In the rows, 128 means zero.
Each path is a new rotation, seen through one point. The rows after it are directions, each followed by how far the rotation turns it, in degrees per step (0 if it stays put).
Each turn is a multiple of 5 degrees from 10 to 175, or 0.
Each row of a path follows its step; steps can be skipped.
Rotation 1:
step 0: [121 143 120 124 135 137 130 132 129 128 134 127 150 129 117 126 132 133
 130 144 130 134 125 129 108 121 134 126 133 138 119 123 139 128 138 130
 130 132 128 132 123 138 125 121 124 139 118 141 132 136 118 120 125 109
 130 135 116 123]
step 1: [123 113 127 144 121 115 122 128 135 127 131 130 125 127 135 132 122 123
 119 138 130 119 133 138 138 131 137 157 125 123 127 132 131 129 122 138
 138 151 126 121 132 138 128 134 129 135 138 130 133 136 127 118 130 134
 132 138 125 124]
step 2: [126 128 121 120 132 119 142 131 129 126 134 130 127 125 128 133 123 138
 123 131 145 124 129 134 127 133 128 129 112 122 148 139 132 128 123 125
 128 113 129 133 119 117 147 125 141 124 132 123 121 105 128 134 136 130
 119 126 137 114]
step 15: [117 148 128 126 121 133 125 125 128 133 130 129 126 132 126 146 130 141
 127 119 140 126 142 135 122 141 123 113 138 133 134 143 128 118 125 129
 119 132 134 136 121 136 139 133 117 123 130 133 122 124 116 132 119 137
 125 122 122 113]
step 20: [124 132 127 116 132 136 140 124 109 123 125 129 119 126 130 137 133 125
 130 126 135 125 131 147 126 121 135 124 117 139 143 128 133 128 122 126
 115 129 135 128 132 121 136 135 132 112 119 119 119 110 137 132 127 128
 136 123 122 113]
step 23: [119 118 130 114 116 133 122 132 127 136 119 133 134 131 136 131 126 112
 132 133 146 120 130 142 126 141 126 124 134 114 118 135 129 118 135 118
 132 125 124 130 131 121 129 117 132 125 124 133 120 110 119 133 129 107
 131 125 129 122]
step 24: [140 123 140 126 121 127 128 124 138 120 130 142 112 122 153 134 130 131
 126 129 119 124 123 133 127 116 127 132 134 131 136 114 128 115 119 122
 117 122 134 129 122 141 123 118 126 120 135 122 120 139 112 130 130 136
 126 125 135 131]
step 27: [137 141 129 127 118 121 121 129 137 131 116 137 123 134 118 124 127 127
 126 117 121 117 135 122 129 131 141 141 131 124 139 131 126 121 131 128
 139 129 134 118 130 134 132 112 153 146 129 125 122 136 117 137 137 128
 126 128 118 132]
Speeds:
[128 130 133 129 132 129 128 127 128 130 126 130 133 128 130 127 129 127
 130 125 129 125 129 128 131 128 129 125 127 129 126 128 122 124 127 125
 129 127 126 126 126 131 127 130 130 127 126 132 129 126 127 126 128 129
 129 132 130 129]	60
[131 130 130 130 128 127 125 127 127 132 128 126 126 130 125 131 124 128
 130 126 126 125 125 129 127 128 129 126 128 129 125 127 126 126 128 125
 131 125 126 127 132 128 128 125 126 130 128 124 126 131 130 129 128 128
 125 124 132 128]	20
[131 132 129 130 130 127 130 128 132 130 127 130 127 126 132 129 125 129
 130 126 125 130 130 128 131 127 126 133 130 128 125 127 132 129 128 127
 129 127 131 124 131 126 127 131 130 129 131 126 127 128 127 126 129 130
 131 131 127 129]	140
[129 129 126 130 130 126 130 123 127 125 127 125 132 130 125 129 129 125
 126 129 126 129 125 127 126 128 128 132 130 126 128 130 129 128 128 128
 129 128 123 129 128 128 125 131 132 128 131 130 128 131 126 127 126 127
 133 125 131 127]	85
[123 129 129 128 127 131 129 128 122 127 130 127 127 126 130 129 128 128
 133 126 129 127 124 132 126 126 127 127 131 128 127 130 128 131 132 128
 127 127 128 126 129 127 128 126 127 132 127 130 126 126 128 124 129 125
 131 127 127 128]	125
Rotation 2:
step 0: [135 137 133 141 128 123 122 120 143 122 131 115 137 138 116 133 139 127
 119 137 122 122 130 125 128 135 130 124 128 113 122 133 138 142 129 129
 118 116 126 113 121 132 116 136 131 133 127 139 120 130 133 130 126 118
 119 116 103 117]
step 4: [144 123 127 139 125 134 120 131 149 119 119 138 138 115 133 137 120 127
 131 118 124 130 124 132 126 117 133 131 129 119 133 140 122 119 142 126
 140 130 120 129 128 136 124 122 125 137 123 130 122 136 124 121 135 116
 158 128 118 134]
step 8: [127 133 128 132 130 128 129 138 136 130 130 122 131 131 124 130 127 141
 138 150 132 134 126 122 119 123 131 130 129 111 121 133 136 149 116 133
 118 119 115 117 125 118 121 115 118 139 124 147 135 127 119 126 130 120
 125 132 112 114]
step 9: [135 130 122 119 123 117 117 139 142 130 131 123 137 113 119 127 130 131
 120 130 112 125 115 130 123 122 119 131 130 121 112 129 122 124 128 132
 120 140 117 136 134 146 121 133 134 141 125 125 129 141 119 105 134 121
 139 125 116 126]
step 13: [126 127 124 135 134 135 121 134 152 137 120 123 134 128 123 142 142 130
 127 137 139 124 132 134 123 148 141 119 129 116 132 128 129 137 132 129
 133 105 127 127 136 133 135 123 113 130 114 138 130 130 124 124 123 120
 125 121 112 122]
step 18: [134 125 129 132 117 132 122 125 141 138 131 134 137 124 118 155 127 115
 121 145 131 132 128 137 123 132 131 129 134 120 127 115 127 127 112 135
 125 124 135 123 125 135 129 136 128 136 132 148 122 122 128 133 124 110
 135 130 107 129]
step 19: [125 137 125 120 131 121 125 133 147 122 120 113 136 133 124 123 131 130
 126 131 125 133 120 132 139 122 134 128 119 102 123 117 129 148 126 129
 125 119 126 115 131 137 116 128 116 135 125 136 118 143 126 127 133 129
 118 120 116 114]
step 22: [131 133 132 129 143 116 127 128 152 119 111 123 132 118 113 123 122 133
 116 116 129 131 126 129 125 121 124 137 130 121 134 120 124 130 132 131
 131 140 113 127 137 139 124 115 127 133 120 138 128 144 132 123 132 130
 137 134 116 111]
Speeds:
[129 127 128 125 131 132 127 131 128 129 128 128 124 131 131 133 125 126
 126 131 128 122 127 131 128 130 129 129 132 129 127 127 130 124 129 126
 131 130 127 125 129 127 127 128 128 130 129 129 130 127 126 130 128 124
 128 126 129 130]	135
[127 126 128 131 126 131 129 127 131 131 126 128 122 124 127 128 132 127
 131 126 127 126 130 131 127 129 129 129 130 124 126 130 129 129 128 131
 125 127 130 127 126 124 129 131 126 129 130 129 129 129 129 131 127 128
 124 130 128 125]	135
[130 127 124 127 125 129 129 129 126 124 125 125 128 131 127 131 132 130
 129 129 127 127 126 129 127 127 130 129 131 125 129 131 128 125 131 123
 126 127 130 130 129 131 128 129 127 125 123 127 128 129 131 124 127 129
 125 126 127 127]	170
[130 130 129 125 124 128 127 129 126 131 133 127 127 128 127 131 127 126
 127 131 126 129 126 126 130 125 127 128 125 127 124 128 132 126 124 127
 125 129 129 124 126 128 128 129 128 126 131 126 126 128 127 126 130 126
 125 129 125 124]	40
[126 126 126 128 127 128 131 130 125 129 128 131 130 127 130 129 125 132
 129 131 128 129 128 127 129 125 130 130 133 130 128 131 127 128 123 128
 123 127 128 130 127 127 126 128 130 131 129 133 128 126 128 127 127 129
 127 133 129 131]	115
[130 125 127 126 129 125 126 130 127 127 130 132 124 123 129 126 128 126
 129 127 129 129 128 123 125 127 127 128 128 126 125 131 129 126 129 126
 130 130 128 127 126 130 128 124 131 130 126 131 131 130 129 128 127 132
 129 125 129 127]	60
Rotation 3:
step 11: [130 131 137 132 123 131 111 131 119 133 125 130 135 137 130 129 139 127
 134 128 117 142 133 123 130 129 120 115 121 135 129 119 131 135 146 133
 139 113 123 121 130 124 112 115 138 123 124 134 125 131 134 135 139 141
 124 129 139 120]
step 14: [129 126 127 136 126 126 126 139 125 127 126 131 129 133 130 136 125 135
 128 137 121 137 119 127 144 123 140 118 132 133 123 137 129 126 156 133
 132 126 148 115 126 126 141 123 123 131 135 132 125 132 130 140 137 126
 137 130 133 144]
step 15: [144 132 126 135 140 146 124 131 138 134 119 137 121 119 132 126 116 122
 135 133 125 134 119 127 129 131 117 134 123 139 120 130 138 133 120 133
 112 123 125 125 126 138 117 127 143 120 138 132 119 114 128 122 117 125
 121 128 127 128]
step 16: [121 120 137 118 137 118 122 125 120 123 141 131 137 140 121 136 123 135
 119 122 134 110 137 128 120 117 118 121 126 137 133 126 138 131 130 128
 135 128 126 140 124 129 131 143 140 130 132 133 130 122 126 116 133 125
 124 123 119 110]
step 19: [125 128 130 127 133 142 115 124 137 134 134 124 120 125 113 137 126 138
 125 125 135 143 122 135 123 123 119 127 126 130 140 123 134 136 132 120
 146 125 131 136 138 125 124 123 140 121 137 130 136 128 130 136 149 128
 122 112 125 121]
step 21: [132 133 130 111 123 126 133 131 124 128 116 119 132 134 140 123 146 124
 123 119 132 137 135 139 132 126 127 137 139 112 123 134 129 118 131 136
 119 127 124 129 128 132 137 148 125 125 124 126 129 131 136 111 128 130
 111 127 121 131]
step 23: [123 125 126 131 120 130 121 139 126 137 125 128 125 126 116 123 123 130
 134 135 123 134 121 108 116 120 118 124 123 134 121 120 123 117 132 135
 112 127 123 129 132 118 108 121 124 116 145 136 132 124 124 130 115 136
 126 124 136 136]
step 27: [134 136 117 131 131 145 125 131 136 143 135 138 127 141 124 138 123 130
 141 141 128 132 111 124 124 131 132 137 127 125 137 129 133 131 135 127
 127 127 130 141 135 139 131 121 131 131 125 120 105 135 128 133 135 135
 114 126 125 129]
Speeds:
[126 127 129 127 125 129 131 131 125 130 128 126 130 126 132 128 126 125
 130 124 126 127 129 129 126 127 127 132 127 129 128 132 128 127 126 133
 129 131 129 133 126 128 126 124 132 129 129 130 130 128 128 127 127 127
 125 126 128 129]	135
[126 127 127 127 122 129 131 128 126 127 128 130 128 129 126 124 131 128
 129 128 133 131 130 125 127 126 127 129 129 123 133 127 124 128 127 127
 127 126 127 125 125 126 126 127 129 125 127 128 129 128 130 131 127 129
 126 126 127 130]	25
[127 127 126 130 126 130 131 128 128 129 125 126 129 128 125 129 127 128
 127 131 122 133 130 128 132 133 127 127 125 126 128 125 134 127 125 127
 129 127 124 127 127 127 127 129 131 128 126 127 131 128 128 126 128 128
 126 127 129 127]	175
[130 126 130 126 126 128 127 123 128 126 131 130 127 134 132 133 130 130
 127 131 127 132 127 128 128 125 127 127 128 128 131 128 129 130 131 130
 131 128 125 130 128 128 131 126 131 132 126 128 131 131 128 130 130 129
 126 128 126 129]	135
Rotation 4:
step 2: [126 138 121 134 135 127 126 134 107 122 100 140 135 136 133 126 135 141
 124 141 124 147 129 128 116 120 113 126 125 132 125 127 124 120 121 133
 134 133 129 147 147 139 131 123 136 117 114 124 139 117 130 126 119 120
 119 134 138 125]
step 4: [130 137 134 114 134 116 112 134 115 145 140 125 133 116 120 124 134 117
 125 137 127 137 148 132 134 123 133 128 137 134 135 120 115 122 123 132
 131 140 128 143 143 138 134 137 126 114 126 136 125 120 108 142 130 121
 120 136 116 113]
step 5: [130 133 120 123 133 129 130 150 125 133 132 137 125 137 139 120 150 139
 123 134 138 139 144 123 137 113 120 136 141 137 127 116 121 133 122 126
 127 141 125 143 137 122 139 129 136 124 121 129 144 121 131 143 132 134
 126 139 152 129]
step 12: [126 139 127 129 136 125 116 131 111 127 139 129 129 126 114 131 143 129
 129 144 125 124 139 106 130 113 124 132 150 136 137 120 143 122 128 126
 143 124 123 132 130 125 138 129 146 102 130 128 127 134 114 125 119 137
 121 134 132 130]
step 13: [130 149 114 124 140 126 132 134 120 120 112 131 125 133 127 135 143 154
 132 140 122 130 131 119 133 133 119 130 118 126 127 116 134 119 118 130
 126 117 130 144 127 132 131 118 147 127 118 119 129 125 120 129 125 125
 139 141 148 114]
step 15: [116 137 132 124 148 119 106 127 104 139 121 126 124 130 114 131 131 114
 116 143 127 125 142 122 128 119 118 122 134 124 125 115 123 115 118 136
 131 141 140 135 144 126 137 122 125 113 124 126 138 133 133 134 120 122
 131 137 122 120]
step 19: [131 146 126 104 139 138 126 130 117 133 131 128 129 116 128 136 162 125
 145 135 115 126 132 129 137 119 116 136 132 133 125 129 124 119 128 113
 124 115 140 139 140 119 128 124 132 135 128 122 134 130 119 113 120 129
 128 132 137 121]
step 21: [131 141 136 120 126 138 131 145 114 135 112 130 112 144 136 124 132 126
 109 127 129 139 139 125 133 131 120 133 120 129 108 110 121 122 116 129
 119 119 133 141 142 120 139 132 132 120 125 126 141 122 137 143 118 119
 131 139 133 121]
Speeds:
[128 128 129 129 128 129 126 132 131 130 130 124 129 128 127 125 129 127
 127 126 131 131 131 129 129 127 129 127 128 126 127 130 131 133 126 130
 133 130 130 127 126 127 130 127 127 130 130 128 129 128 127 134 129 126
 125 129 127 125]	60
[127 126 128 129 128 129 130 127 131 129 127 123 124 129 129 129 129 124
 132 126 132 127 128 129 130 127 128 132 130 128 127 128 124 127 130 128
 130 128 129 130 128 129 127 131 132 130 131 123 127 129 126 124 126 128
 126 123 128 125]	135
[128 128 128 122 127 127 131 126 129 130 127 127 128 133 130 128 128 131
 128 127 125 129 128 131 133 130 128 132 128 128 127 129 132 129 127 127
 128 129 128 126 130 130 128 127 128 133 126 127 134 128 129 127 127 131
 129 129 130 128]	135
[130 129 129 127 126 128 132 127 125 127 132 128 131 128 125 129 126 124
 129 129 127 129 127 131 128 129 131 129 129 131 127 133 131 127 129 123
 129 125 128 127 132 124 130 130 127 128 126 128 125 124 127 129 128 127
 126 126 128 124]	140
Rotation 5:
step 5: [114 122 131 135 128 142 131 133 131 134 133 134 131 119 123 111 137 132
 129 130 133 142 133 144 122 124 147 132 133 134 137 132 129 134 136 124
 124 126 120 121 121 129 137 130 134 132 117 113 130 121 126 135 126 126
 104 148 131 131]
step 7: [117 128 127 135 133 119 123 129 120 123 123 129 126 139 130 128 122 141
 115 125 133 129 122 140 124 141 138 139 128 123 105 143 122 130 118 120
 123 128 136 133 133 136 136 110 123 146 131 129 130 121 133 136 141 121
 132 126 122 138]
step 8: [119 141 130 127 121 126 133 127 126 137 116 127 132 148 124 127 137 121
 121 119 151 131 122 133 140 112 128 135 136 142 130 140 130 116 113 121
 121 139 130 128 132 120 120 136 122 136 135 138 121 125 130 128 123 125
 118 117 126 129]
step 17: [134 135 149 128 153 117 111 124 138 134 130 137 128 122 129 118 141 127
 133 113 131 134 132 132 121 126 122 124 147 127 127 125 136 136 122 129
 119 136 133 125 134 128 142 127 121 123 110 130 124 130 138 131 140 131
 128 125 128 122]
step 20: [139 128 121 128 122 120 129 128 123 135 120 137 139 118 113 138 138 132
 124 127 136 112 123 139 133 123 115 118 118 121 125 129 123 130 132 123
 114 110 131 123 138 130 130 141 140 144 133 125 118 130 147 123 128 120
 130 119 130 121]
step 21: [126 124 123 124 133 133 146 138 128 136 125 127 141 135 132 122 134 133
 122 133 127 139 107 120 137 131 131 122 117 130 128 115 115 138 115 121
 129 122 118 116 114 134 123 131 127 137 136 113 129 144 133 127 131 128
 135 128 116 118]
step 26: [105 140 116 136 135 120 127 131 115 125 129 131 123 143 125 126 146 126
 125 123 139 126 126 117 110 132 131 118 124 144 113 140 119 127 131 120
 131 124 139 113 122 138 127 122 135 132 124 128 133 126 131 132 130 131
 131 130 124 127]
step 27: [119 136 132 129 120 131 124 118 136 125 123 122 131 142 131 129 141 122
 126 117 144 137 116 141 130 132 138 141 132 120 128 141 118 120 131 128
 139 131 128 144 134 127 128 124 111 133 128 135 137 131 134 131 133 136
 142 133 107 128]
Speeds:
[128 127 129 128 126 129 130 126 127 132 123 132 128 127 127 130 123 129
 129 128 130 127 126 131 129 125 129 127 128 129 125 130 130 125 133 132
 127 131 128 132 126 129 132 129 128 129 131 129 130 131 128 126 131 129
 128 125 127 127]	90
[126 130 126 128 131 128 126 130 123 128 131 128 130 130 128 130 126 127
 132 129 129 127 129 128 127 124 130 129 125 127 126 127 132 129 126 130
 126 125 130 130 130 128 129 125 124 127 133 127 125 127 130 125 129 127
 126 132 129 127]	60
[128 131 125 130 127 129 125 129 129 133 131 129 124 129 126 128 128 132
 124 129 124 129 128 129 126 127 126 130 129 131 124 125 125 126 127 127
 127 127 127 128 130 125 129 127 130 129 132 131 124 125 127 128 129 131
 129 127 130 131]	60
[128 129 127 128 128 131 126 126 129 130 125 127 130 124 128 127 129 127
 122 129 125 128 127 127 126 127 127 127 130 127 127 129 126 133 126 127
 124 126 125 130 125 132 130 129 126 129 130 128 127 129 130 126 126 126
 124 128 129 123]	20
[127 132 126 126 124 124 132 130 128 127 127 124 132 129 123 128 126 129
 127 128 129 128 125 129 128 127 126 127 130 130 130 128 129 131 126 128
 132 124 127 132 127 130 130 125 128 132 126 130 126 128 127 131 129 128
 130 126 126 128]	55
